One vector is turned by the same rotation once a tick. Each row is the vector after some number of ticks, and that number follows the row.
The counts run from 0 to 678.
[-17   2  13  18   7   0  -3 -12  -5  30 -11   9   2 -11  26   1 -18  -5
  33  -6 -28  36  24  -5 -13   6 -12  25  19  37 -15  20   8 -11  22   7
 -17 -10  -3 -12  34] -> 294
[-23 -29   9  -3  18  18  23   8   5  28 -23  -8  21 -34  25  10 -13   3
  16 -11 -10  19  10  16  -5 -27 -24   3 -14  15 -11  -6  -2 -13  19 -10
 -20   4   5  -8  39] -> 491
[-14  15   5  13  11   5  25  -7  -3  29 -19  13   9 -28  25   7 -13  -1
  21 -12 -21  42  -5  10  -1  -5 -14   8   9  45   0   7   4  -7  34  16
 -19  -2  -4 -15  20] -> 43
[-19 -14   7  20  -2  11  19  20  -5  22 -11   8  15 -27  23   5  -9   3
  34   0  -5  48   0  26  -9 -24  -8  18 -10  25 -30  20   3 -17  -5   8
 -10  -9   1  -7  17] -> 279
[-30 -15   5   9   1  11  10  11  12  46 -20  -8   9 -28  16   2 -29  -9
  17   6 -20  25  14  17   1 -22 -32  22  -1   6  -6  11   7 -19  -7 -17
 -12  -6  15   2  26] -> 497
[-23  -6  16  -6  22 -10  21  -8 -12  26  -6   9   3  -6  15   4  -7  -4
  32 -23 -27  36  -1   5 -14  19   7  40  -4  28  -1  15  -4 -31   6  -4
 -21  15  -1  -6  20] -> 657
[-45  -2   4  10  10  19  25   0  -3  30  -1  -6  23 -21  -3  -2  -7   6
  24 -32 -13  27   5  34  11  -1   2  25  -6  33  -4  11   2 -23  17   4
  -9   6 -19   1  16] -> 404
[-35 -12   7  -4  17  -4  28  -1  -4  19  -3   4  11 -14  13   6 -13   4
  21 -17 -21  32   4  26 -10  15  13  46 -16  13  -9  15 -11 -39  13  -5
  -5  17  -3   2  18] -> 399
[-25  13   2   4  17 -20  12   0   5  41 -26  10   2 -17  24   1 -20 -15
  15 -12 -26  36  -7  20  -7  10 -15  24   5  24   6  19   3 -36   4   3
 -18   4  10  -4  12] -> 351
[-27  -4   8  24   1   4  10  21  -2  33 -22   3  10 -30  16  -7 -24  -3
  20   7 -23  49   5  14   3 -10 -14  27  -2  15   3  24   3 -34   1   2
  -6   1   7   5   1] -> 316
[-18 -19  22  13  16  17   3  -3   2  25  -1   4   9 -17  36  -6 -16   9
  23   1 -28  27  23 -11 -20   2 -10  25   9  24 -23  20  -5 -17  35   4
 -14   0   2 -12  24] -> 556
[-35 -21  11   5   3  20  22   8 -17  28 -12  -4  10 -37  -5   6  -7  -5
  38 -25 -13  18  12  15  12  -8  -4  19  -5  25  -7   4   1 -20  10 -17
 -15   6 -12   3  36] -> 178
[-33   6   9  26  18   4   0   9   4  33 -25   0   0 -14  20   0 -15  -2
  14 -14 -24  36  -6  10   1 -10 -23  26  12  19   5  25  13 -34   4  10
 -30  -2  20   0   7] -> 57
[-25 -37  20   8  19  17   6  16   8  32 -12  -3  11 -25  33  -2  -9   2
  23  -3 -14  16   6   6 -17 -17 -17  17  -3   9 -32  20  -2 -25   3  -4
 -25  -1  14  -9  18] -> 241
[-23  -5   8  14  12 -16  -5   5  -9  23 -31   2  13 -17  22  -2 -23  -3
  17   3 -18  52  11  13 -10  -7 -10  37 -15  13  -4  15   3 -26   0   0
 -18   6  21   8  19] -> 578
[-19 -12  18  13   9  11   6  17   2  34 -11   0   8 -21  20   3  -3   0
  42  17 -25  42   9   6 -12   0 -14  35   4  13 -24  21  -4 -14  -4   0
 -18 -10   9   2  21] -> 543
[-30 -16  12  23   3   9  -3 -12  -3  34  -8   2   0 -14  16   4 -28  -5
  26 -11 -10  24  17  -6  -4 -17 -15  39   4  27 -21  17  13  -8  -6 -10
 -22  -7  19  -2  35] -> 508
[-23 -27   8   1  10   7  33   6   0   9  -3   4   6 -11  26   2 -25   7
  16 -23 -21  37  15  19  -6 -28  -4   4  -9  19   6  18   5 -40  20  -2
   3   1 -17 -27  15] -> 379
[ -8  -6   8  16   5   2  36   9  -8  14 -22  16   0 -34  30  21 -18   1
  21  -5 -14  50  -9   5  -6 -19  -9  15  -4  24  -4  13  -1 -27  20   6
 -11   5  12 -12  17] -> 312
[-19   8   1   3  -3  -9  32   9   3  39 -12  18   5 -25  21  -3 -18 -13
  25  -8 -26  47 -10  18  -1   7  -7  18   2  31   3  22  -1 -32   5   2
  -5  -1  -8 -14   3] -> 349
[-27  -2   5  14   7   1  -6  -3  -3  32 -30  -1  16 -29  22  -1 -33  -3
  13   9 -27  39  31   7  -2  -6 -21  22   2  20   2   6   3 -14  32  -5
  -9   0   4   4  30] -> 1
[-27 -37  18  10   7   9  -1   1  -4  22  -3   1  12 -18  24  -6 -22   4
  29   1 -18  26  33   2 -16  -6  -1  39  -8  13 -32  19  -2 -20   5 -12
  -4   0   4  -3  27] -> 511
[-29  -1  12   2  13   1  26   8   6  46 -11   7  18 -17  14 -12  -8  -1
  21 -15 -24  41 -13  16   1   2  -9  30 -11  29   5  17  -1 -32  -1   4
 -21  10  -1  -7  -8] -> 91
[-39 -18  -2  -5  23   8  19  -7  13  19  -3 -10  21  -3  23   2 -27   7
   7 -26 -15  16  22  44  -8 -15  -5  15 -12  12 -10   9   4 -28  18 -10
  -2  -3 -10 -12  31] -> 152
[-17 -20  10   2  16  -2  -5   7  -8  19 -23   1  16 -19  35 -10 -18   1
  25  -1 -33  38  34  10 -17   3  -6   8  -1  18 -15  15   0 -26  32   0
  -7  -3 -13 -13  28] -> 297
[-37   3   6  26  12  -2  -3 -11  -2  20 -10   2  -2  -1  19   0 -34   2
  13 -14 -28  33  23   7  -6   4  -5  36  15  23   1  28   9 -35  19   2
  -3  -1   2  -4  16] -> 69
[-20  -3   0   8  17  -7  16  17   0  15 -35   3   8 -25  30  13 -18   1
  11  -9 -20  44  -2  32  -9 -17 -17   3  -2  11   0  13   6 -37  17   9
 -14  -1  11  -7  22] -> 51
[ -9 -10   9  -9  21  -8  29  -8   1  20  -9  14  13  -8  42   0 -15   5
  20 -15 -27  45   1  11 -22  -1  -3  12  -9  31  -5  14  -5 -27  20   8
 -12   5  -5 -27  16] -> 343
[-41 -13   8   8  11  11   6 -11 -11  39 -13  -5   9 -21  -5  -2 -21  -6
  20 -30 -21  18  20   2  14  -6 -12  34  -3  29   7   2   8 -17  11 -15
 -24  11  -3   4  30] -> 440
[-26  -7   1   2  19  -6   2   6  12  40 -30   2  21 -29  36  -2 -18  -6
   6   2 -12  26   3  27 -16  -5 -22  18 -11  12 -20   9   1 -17  10   0
 -24   2  23  -1  26] -> 534
[-24 -15  13  -7  16   0   5 -18  -5  37  -7   4   4 -15  12   7 -18 -11
  34 -16 -21  16  18   2 -12  12  -8  36   4  26 -20   5   2  -9   7 -18
 -22   3   2  -5  47] -> 476
[-18 -11   7   7  -3  21  42   4   8  33  -9   6   2 -36  17  22 -20  -8
  24  -1 -11  30  -1  10   1 -25 -24  17   4  21 -11   4  -1  -8  10 -11
  -8  -5   9  -7  34] -> 494
[-21  -6   4  14  17   8  21  -3  10  18 -14   6  15 -33  38  12 -28   9
  -1   5 -16  30   7  10 -14  -5 -16  23  -3  19 -16   9  -8 -16  47   7
  -5   8  16  -5  23] -> 5
[-27 -14   8  19   2  -1  -2  -7   0  31 -10   8  -5 -23  26   4 -32 -12
  20   2 -19  20  22  -5 -12   9  -8  42  15  16 -27  22   3 -22   9 -11
  -7  -2  15   0  33] -> 250
[-22 -12   6   9   1   5  24   3   3  30  -5   5  11  -1  17 -13 -26   4
  21 -21 -23  48   9  18   1 -27 -14  12  -7  32  11  22  13 -29  -5   1
  -5  -7 -12 -23   5] -> 642
